In the rows, 128 means zero.
A state moves one step at a time under one of 7 hidden systems, and each row is a state written as 22 numbers. Each run below is a few steps of one system.
Y, seq 1:
[[113 152 122 147 133 106  85 143 105 115 121 148 103 179 111 108 139 171
  150 105 166 208]
 [156 163 126 193 128 121 159 138 142 131  73  76  96 100 118 117 169 141
  162 119 124 167]
 [134 124 117 198 124 133 102 122 143 142  80 126 170 144  43 130  95 135
  110 108 141 131]
 [147 157 149 195  91 135 146 103 172 131 143 166 135 170 152  80 133 137
  129  77 139 125]
 [178  94 137 154  81 127 116  91 135 100  78  79 136 151 165 125  91 123
  160 126 130 103]
 [108 112 133 154 119  84 135  70 153 131 139  90 149 157 116 108 126 110
   78 145  81  71]
 [180  91 138 118 101 176 132 113 143 138 165 163 163 114 162 139 141  99
   95 127 112  66]
 [115  97 145  47 105 103 130 116 111 109 146 150 150 190 163 124  93  87
  146 154 111 111]
 [ 95 115 139  88 155 124 160 132 147 145 167  85  91  84 185 158 128 114
  119 163  97  97]
 [131 117  98  61 148 143  72 144  90 140 174 145 135 103  99 171 127 137
   95 164 131 113]
 [103 158 143  76 147 117 142 180  91 130 156 186 105 128 149 117 178 115
  128 128 103 176]]
A, seq 2, 11 rows:
[[ 75 177  82  80 115 122 104 119 142 137 154 143  87 114  94 134 122 188
  137 134 133 160]
 [134 177 122 109 117 143  98 159 108 124 109 152  97  60 139 130 182 180
  142 105 118 171]
 [116 141 126 125 141 127  94 142 128 104  61 154 151 124  64  98 166 167
  164 135 147 169]
 [120 191 158 169 165 117 145 140 161 126 114 144 164  92 115  86 156 151
  162 102 169 115]
 [149 125 155 185 140 128  83 112 118 111 112 124 170 135 135 129 112 155
  140  76 204 126]
 [154 130 150 189 137  79 141  85 115 100 134  90 132 179 151  92 166 117
  132 114 160 128]
 [175  84 141 182 127 131 168 101 117 131 109  82 169 125 124 153 141  70
  107 105 136 103]
 [114  94 127 147 103 113 161  81 145 149 158 134 159 204 112 134  99  76
   93 106 122 114]
 [145 106 131 123  74 148 166 103 160 153 161 110 103 141 199 156 109  97
  125 111  96 117]
 [118  87 102  84  79 119  95  98 135 145 119  86 114 151 129 169 103 122
  112 156  66 129]
 [107 132 123  81 114 135 125 138 159 163 157 146 111 111 133 130 174 123
   92 166  41 114]]
P, seq 3:
[[178 113 120  94 109 136  97 160  85 116 137 150  90 185 154 128 154 122
  153 154 122 184]
 [111 140 126 115 148 107 170 184 131 151  85  91 107 130  92 138 106  91
  155 174  81 156]
 [116 157 107 176 144 165 109 171 156 172 139 159 120 105  72 142  79 157
   93 115 130 128]
 [168 181 121 137  85 126  89 142 106 103 140 180  95 161 152  80 105 170
  136 114 126 139]
 [138 120 148 147 128 107 139 153 114  94  45  85  89 114 157  96 119 134
  155 161  82 131]
 [125 124 112 183 168 134 138 127 150 129 104 116 146  98  52 105 110 137
   90 162 123  74]
 [166 164 146 160 123 135 132 127 104 108 166 194 154 124 148  86 109 128
   93  87 150  78]
 [133  80 155 134 127 119 146 108 106  69 103 114 101 156 204  99  96 121
  149 131 149 118]
 [114 109 102 137 158 106 174  85 129 119 133  46 108  93 109 143 121 116
  105 167 129  80]
 [140 110 113 127 128 146 127 106  82 134 178 164 157  95 107 156 138 108
   47  90 136 100]
 [111  89 131  78 105 140 169 107 104  91 153 189 111 175 173 107 134 102
  134 113 141 156]]
Y, seq 4 (11 x 22):
[[ 64 141 154 120 124 130 150 145 186 176  99 143 178 115  98 148 104 107
  142  97 102 137]
 [117 134 137 134 120 163  66 122 192 150 160 143 124 136 167 139 108 188
  154 110 172 126]
 [163 165 146 117 106  74  62 112 108 112 119  86 128 142 162 115 171 156
  153 137 111 129]
 [138  88 162 162 168 117 119 155 135 145  81 100 157 119 109 128 187 101
  104 159  75 124]
 [154 139 139 135 151 158 140 161 176 163 159 170 186 163  86 122 111  93
  146 150 154  99]
 [134 158 170 136 122 107 120 154 121 142 161 127 129 162 206 141  67 113
  153  91 153 127]
 [149  95 115 159 148 106  96 126 111 127 140  53  64 158 160 144 120 144
  112 175 116 133]
 [178 158  96 139 122 117 143 139  99 152 151 122 128 118  71 130 158  95
   79 157  72 107]
 [131 107 142 124 113 169 154 184 116 143 117 207 137 145 124 127  87  84
  109 108  97 147]
 [107 149 112 109 116 138 157 139 165 119 139 132  70 155 157 105  51 148
  178 157 139 129]
 [126 169 110 136 124 100  95 120  97 116 127  79  86  63 145 136  89 176
   97 132 105  89]]
P, seq 5:
[[122 166  95  73 120 122 117 144  66 101 146 172 101 137 108 130 101 146
  149 116 169 174]
 [ 81 149 127 138 144 106 154 158  96 119  83 108  66  99 137 126 143 146
  138 110 113 203]
 [127 141  80 157 133 158 131 127 129 120  80 130 113  92  35 125 136 165
  136 127 158 164]
 [128 200 134 165  97  97 140 121 107 115 104 169 152 128  97  84 138 141
  126  66 131 149]
 [137 103 151 190 107 148 140 110 155  96  56 125 122 129 154  96 139 152
  162  90 149 152]
 [138 144 116 164 107  93 143  60 164 110  97  70 159 135  89 103 129 138
  144 132 140  87]
 [156 117 162 183 112 126 118  92 136 140 133 120 182 108 152 132 164 110
   83  76 116  85]
 [155  59 144 121 108 143 133  73 154 104 141 143 162 196 155 111 150  99
  139 140 151 101]
 [121 126 150  94 120 102 171  95 161 150 159  74 154 129 174 156 121  77
  145 140 114  79]
 [110  65 129 110 138 154  78 109 144 167 177 116 146 127 144 196 121 123
   80 128 130 111]
 [137 130 110  48 112 125 118 120 121 142 206 159 116 169 145 138 172 112
  126 161 114 136]]
J, seq 6, 11 rows:
[[101 122 159 148 132 115 173 118 151 139 130 132 165 118 137 116  76  87
   87 118  92  55]
 [126  72 123 112 110 173 114  94 145 114 174 167 119 140 172 131  81 141
   99 131 149  80]
 [124 125 130  53 107  87 133  98  96  91 149 109 107 133 184 116 118 118
  134 164  95  90]
 [ 84  72 135  87 169 138 143 150 102 125 115 120 111  67 138 159 136 110
   88 156  88 118]
 [ 93 135 101  58 164 147 134 141 130 125 182 190 131 126  87 120 141 134
  123 170 150 121]
 [104 173 141  69 136 127 148 162 100 112 143 158 106  89 174 134 127 137
  173 102 158 165]
 [ 88 111  99 122 163 123 106 136 109 114 100  86  74 116 104 149 140 174
  152 146 162 194]
 [137 197 100 147 155 104 137 135 107 137 145 119 122  91  67 121 198 144
  117 127 137 149]
 [138 135 136 159 120 148 124 153 102 125  88 182 158 133  93 124 148 128
  139  69 164 194]
 [125 153 124 181 116 114 159 102 176 121  99 106 114 181 109  91 133 143
  183 117 165 165]
 [161 151 123 198  99 121 127  83 142 142 105  66 146  89 118 151 125 141
  121  79 142 106]]
X, seq 7 (11 x 22):
[[150 124 126 170 158 118 105 127 109  95 135 105  72 100 159  89 144 170
   85 170 107  82]
 [176 109 121 125 145 129 144 150  59  86  99 146 139 100 100 106 119  97
   96 164 105  88]
 [ 88 101 143 133 169 129 205 144 112 101 130 167 131 141 122  94  79  83
  107 133 141 105]
 [117 118 104 128 144 153 179  99 125  99 165 109  86  94 160 136  70 139
  131 127 190  94]
 [105 120  96 115 119  92 118  87  48  89 138  97  80 110 139 143 107 149
   85 109 134 136]
 [114  93  97 111 111 144 180 109  84 101 106 147  91  95 112 124 179 111
   89 115  95 163]
 [ 93 130  96  77  98 148 190 107 132 112  95 162 151 105  68 130 102 108
  154 110 143 142]
 [ 44 152 137 114 117 122 137  93 159 126 136 146 129 102 148 129 109 165
  137  64 163 146]
 [124 123 110 115 100 137  81  70 131  95 112 111 107  99 146 131 184 196
  150 106 160 152]
 [122 142 136 103 118  83 112 103 100 108  77 114 170 113  91 118 209 125
  139 117 108 156]
 [113 103 161 134 146 149 150 123 165 140 100 160 203 123  95 132 189 101
  146  99 153 144]]
J, seq 8 (11 x 22):
[[118 133 178 166 131  80 120  97 139 103 126 139 172 189 156  76 117 119
  134 106 146  98]
 [169  68 148 170 134 155 156  92 144 113 124  80 128 116 186 138 132 107
  130 128 154  84]
 [124  93 125 104 133  87 114  75 104 125 160  97 177 169 108 148 104  87
   92 144 133  79]
 [125  94 151 113 127 142 180 129 118 144 184 154 119 136 189 141 148  71
   86 113 101 117]
 [117  79  94  43 100 154 146 114 129 129 139 132 125 154 119 167  85  96
  152 162 131 134]
 [ 61 167 125  79 126  96 148 135 137 161 172 113  90 103 151 153 117 126
  109 129  79 132]
 [127 107  89  83 113 188  87 150 120 139 136 163  88  83 121 166 149 166
  112 137 112 161]
 [101 187 126  68 124  92 108 159 123 123 112 161 122 138 100  94 152 151
  162 159  94 163]
 [113 148 148 154 163 163 124 189 154 140  81 133 113  56 132 131 147 164
  158 119 135 159]
 [133 163 115 149 159 117  61 131 138 118 126 129 143 145  75 108 131 188
  155 146 188 135]
 [174 177 166 191 149 100 126 151  96 118 118 116 128 114 162 103 172 135
  140  94 148 140]]
X, seq 9 (11 x 22):
[[128  84 145 114 168 130 155 117 127 140 208 117 122 163 183 153 151  86
  113 142 160 116]
 [157 107  95  78 129 124 130 126  91 144 175  79 105 147 137 192 113  91
  135 159 144 141]
 [ 94 124 108 103 130 115 140 153 102 176 167 122  92 143 116 180 130  96
   85 128  83 181]
 [135 136  80  98  96 188 143 161 151 168 150 166  88 123 102 160 121 133
  135 131 113 174]
 [ 92 194 109 100  96 120 107 167 143 150 116 148  95 129 110 125  76 163
  158 124 102 170]
 [102 155 134 162 127 153  86 165 168 138  94 145  86  86 136 113 141 201
  129 120 102 157]
 [158 172 116 149 125 133  82 142 135 101  80 155 135 110  78  75 140 185
  147 152 125 114]
 [130 157 185 174 165 109 126 165 123 103  82 158 165 111 134  69 134 135
  137 115 131 107]
 [157  96 151 189 176 143 135 120 147  92 106 117 151 134 129  89 120 136
  145 147 191  88]
 [164 141 145 169 159  79 146  96  88  99 154  83 145 138 143 111 118 106
  112 126 166  73]
 [162  59 141 167 139 130 156 107  75 112 138 104 128 144 162 148 133  74
   81 110 140 118]]
L, seq 10, 11 rows:
[[ 99 131 155 130 137 114 158 137 187 178 155  73 109 144 186 161 110 101
  152 136 106 127]
 [144 108  95 110 118 148  67 121 136 175 183  97 113 130 126 194 120 142
   91 150 115 124]
 [142 156 125  81  99 114 111 164 108 150 164 173 108 165 137 121 165 109
  113 148  58 156]
 [116 107 133 113 137 171 121 206 160 156  83 151 106 132 119 139  98 127
  162 165  95 168]
 [ 94 188 108 130 145 106  89 151 162 145 148 125 106 140  90 114  65 180
  136 160 131 113]
 [170 176 140 159 130 132  63 176 100 125 135 143  94  93 171 119 128 181
  113 114 122 126]
 [171 106 119 148 151 118 103 159  75  82  80 134 108 165  95  90 126 133
  130 179 127 143]
 [135 178 144 184 172 109 182 173 130 128  96 121 140  97  86  90 109 107
  130 141 119 102]
 [146 124 127 185 146 152 125 131 103 116 142 148 143 117 121 131  47 134
   97  92 190  93]
 [164 139 120 152 108  99 177  91  84  76 151 113  83 150 178  87 111 118
  119 121 141 104]
 [148  80 114 147 119 140 182 111  97 112  78  79 112  76 124 150 127  92
   99 129  95 112]]
L, seq 11, 11 rows:
[[134 135 136 151 133 130  72 171 142 142 139 168 101 155 130  90 121 156
   87 168  65 112]
 [178 152 135 119 141 154 107 195 135 119 111 158 121 114 128  98  91 142
  156 190 106  91]
 [108 143 156 149 178  92  98 179 102 111 111 126 120 128 131  99  51 141
  110 161 113  91]
 [162 141 128 180 187 142 131 165 105 108 158 136  87  94 144  97 110 151
   96 162 149  83]
 [169 135 117 121 153 113 150 154  36  82 125 129 117 107 118 118  83 103
  111 146 142 102]
 [100 116 130 174 171 120 202 149  81 102 121 135  88 111 125 105  98 100
   83 120 126 127]
 [135 128  78 136 130 164 199 108 105 103 143 134  96  81 101 133  80 126
  112 119 174 107]
 [ 95 143 106 115  90 104 174  84  68  83 125 136  97 100 140 120  95 128
   96  76 124 131]
 [104  82  97 135 105 164 174  82 126  86  95 140  85  83 128 113 155 149
  107 108 125 146]
 [ 94 135  96  76  93 130 155  65 132  91  95 143 152  84  78 113 140 140
  138 117 133 114]
 [ 64 119 156 114 116 130 126  85 147 104 102 163 157  86 151 113 160 157
  122  67 137 130]]
M, seq 12:
[[ 65  92 129 171 167 158 125 143 134 128 103 152 119  88 101 133  80 155
   80 106 144 125]
 [152 178  87 102 121 128 135  93 110  94 195 164 101 139 121  92 156 163
  135 135 176 117]
 [138 118 153 110 121 107 138 144  64  82  57 103 115  91 172 130 120 115
  153 113 112 149]
 [ 72  93 105 165 173 134 165 102 159 122 105 118 121 123  52 112 148 139
  110 143 151 138]
 [164 197 111 111  98 135 155 104 110 128 169 155 159  83 125 132 140 125
  137  76 167 108]
 [ 98  78 154 136 104 119 104 112 100  92  72 137 121 164 169 123 119 138
  138  80 140 187]
 [123 121  96 134 135 126 177  74 180 132 133  62 105 120 105 127 186 136
  152 164 140 125]
 [140 142 135 115  95 121 102 111  99 146 116 125 199  75 106 173 126 110
  100  71 119 106]
 [ 94  84 149 134 113 142 117 109 157 126 135 190 129 194 150 102 177 130
  122 101 126 175]
 [158 137 121  79 108 139 148 108 176 138 133  73 132 118 156 155 136 121
  205 160 146 111]
 [ 73 110 158 138 145  92  66 124 119 160 117  95 164 107 125 173 116 132
   76  99  99 122]]
A, seq 13, 11 rows:
[[ 83  83 133  97 157 125 158 110 142 112 160 150 138 151 128 109  83 102
   95 172 120  65]
 [123 112 125  70 133 148 145 124 105 114 190 139 104  96 194 153  86 118
  114 137 143  84]
 [ 93  83 102  59 143 112 113 123  64  98 139 115  80 133 141 155 115 131
  112 159 126 156]
 [102 130  91  77 161 140 178 141 108 125 150 131  84  78 102 140 175 121
  119 164 118 149]
 [ 94 146  96  72 132 155 138 154 104 134 127 177 138  87  75 161 111 133
  135 104 156 171]
 [ 73 174 115 116 130 126 135 137 138 119 132 158  80 123 130 111 137 178
  163  97 165 196]
 [146 170 103 147 120 138 111 120 122 113  86  93 106  67 107 136 164 183
  168 107 166 165]
 [115 166 128 170 131  93 106 109 112 118  92 137 162 122  63 101 180 153
  116  90 139 157]
 [153 139 156 187 120 153 155 119 160 121 102 165 169 124 129  91 172 131
  149  77 162 136]
 [138 128 152 165 102 105 124  81 156 114  91  99 179 165 135 117  98 125
  171  92 173 115]
 [128 114 160 197 128  92 124  71 151 134 142  72 139 143 173 124 152 125
   96  99 122  96]]
M, seq 14, 11 rows:
[[130 120  78 111 138 144 133 104  90  99 113 148 148 105  36 131 155 138
  123 129 176 147]
 [103 184 146 112 106 101 184 124 107 113 116 161 133 113 142 104 165 115
  154  65 134 172]
 [113  92 116 159 119 167 133 104 158 116  75 103 113 114 124 148 123 162
  174  96 188 177]
 [115 170 107 134 103  77 118  53 134 128 141  75 141 124  99 131 179 153
  125 101 142 132]
 [165  99 154 153  91 151 116 115 123 134  87 137 166 101 146 146 197 113
  119  73 107 150]
 [106 100 132 109 102 125 135  84 189 132 106 136 180 197  91 117 149 109
  171 132 141 144]
 [120 153 165 129 108 121 135 109 186 171 155  88 158  96 189 162 136 119
  148  90 123  97]
 [132  57 140 135 125 143  36 104 136 143 140 121 159 166 141 168 138 143
   98 122 140 129]
 [148 128 143  83 129 103 133 125 144 152 174 117 142 169 152 127 203  89
  136 174  86 119]
 [129  91 160 103 145 156 116 188 142 174 109 126 172 115 134 186  91  82
  137 138 107 122]
 [ 81 142 127 120 159 119  99 149 162 173 205 154 119 185 119 136 110 138
  108 145 138 137]]

Which system made each run below?
seq 15 (2 x 22):
[[ 63  82 138 135 172 121  90 108 143  96 120 124  96 154 143 106 131 181
  130 144 167 148]
 [160 186 116 111 156 115 128 124 124 121 146  93 131  66 119 127 198 151
  158 152 152 112]]

L
seq 16, 2 rows:
[[ 84 125 159 118 152 123 112 134 145 181 166 145 168 127 129 168 194 111
  104  86 129 165]
 [144 113 119  84 118 158 113 133 154 150 166 151 135 186 134 156 155 123
  183 132 181 183]]

L
seq 17 (2 x 22):
[[162 141  88 112 109 138 193 143 129 130 108 110 100 161  89 132 128  95
  187 156 140 180]
 [ 83 170 127 166 127 111 146 148 142 179 120  99 128 105 101 168  73 122
  115  76 121 151]]

X
seq 18, 2 rows:
[[182 120  95 138 150 170  93 163 106 123 164 165 102 163 102 125 129 150
  135 159 180 155]
 [154 199 140 133 127  70 166 167  79 118 110 107 118 144 129 108 102  96
  165 127 119 150]]

J
seq 19 (2 x 22):
[[140 189 164 156 137 139 156 172 136 135 142 171 124  70 171  95 152 133
  119  97 101 107]
 [136  75 119 122 130 158  77 130 124  90  73 140 136 152 110 123  81 161
  165 148 179 141]]

J
seq 20:
[[161  71 103 101  96 154  95 109 108 120  88 112 171 136  87 172  76 110
  134 138 140 114]
 [ 78 158 141 136 126  84 159 112 153 154 182 144 111 164 142  98 152 113
   82 119  76 122]]

P
seq 21, 2 rows:
[[117  95  99 124 134 145  88 139 129 170 139 136 134 175  63 172 160 122
  112 137 134 196]
 [152 203 127 116 107 130 172 167 162 172 155 144 119 141 128 127 159 105
  175 124 111 167]]

A
seq 22:
[[100  84 139 105 107 164 140 105 175  99  60 160 160  97 118  99 125 136
  146 134 109 101]
 [ 79 161 147 110 133 107 125  81 183 115 143 140 171 101 132  94 124 161
  134 123 140  62]]

P
seq 23 (2 x 22):
[[133  91 134 118 118  99 149  86 106 144 169 113 156 193 136 154 173  66
  106 108 131 149]
 [133  87 120 102 100 164 177 120 161 174 153 113 131 149 145 185 139  72
  146 119 126 159]]

P
seq 24, 2 rows:
[[171 105 109  80 111 173  88 128  95 132 182 148 133 113 156 180 114 129
  124 118 171 122]
 [ 81 117 131  70 134  72 130 132  86 121 146 120  96 185 148 132 139 103
  125 149  94 174]]

P
seq 25, 2 rows:
[[105 185 160 100 135  79 111 174  90 147 146 149 159 142 133 136  62  99
  122 109 111 122]
 [117  95 132 170 165 165 109 167 147 131 138 130  50 133 176 130 128 169
  122 143 142 165]]

P
seq 26 (2 x 22):
[[ 63 146 135 145 154  79 152 109 113 127 125  60 103  85 147 151  81 132
  108 106 131 115]
 [145  92  84 154 133 167  99  90 100 115 155 136 100  96 102 143 174 166
   71 117 157 135]]

P
seq 27:
[[100 109 147 137 127  98  67  97 128 106 132 122 122 190 163 120 134 168
  150 103 178 169]
 [173 122 131 144 145 112 142 111 137 135 127  43 118 105 151 146 207 116
  145 156 122 123]]

M
seq 28:
[[ 99 176 125 106 131  91 195  80 123  94 157 122 107  97 147  87 178 136
  138 118 143 116]
 [115  68 128 111 132 159 120 111  95 112  85 115 150  65 128 179 150 128
  121  88 161 153]]

L
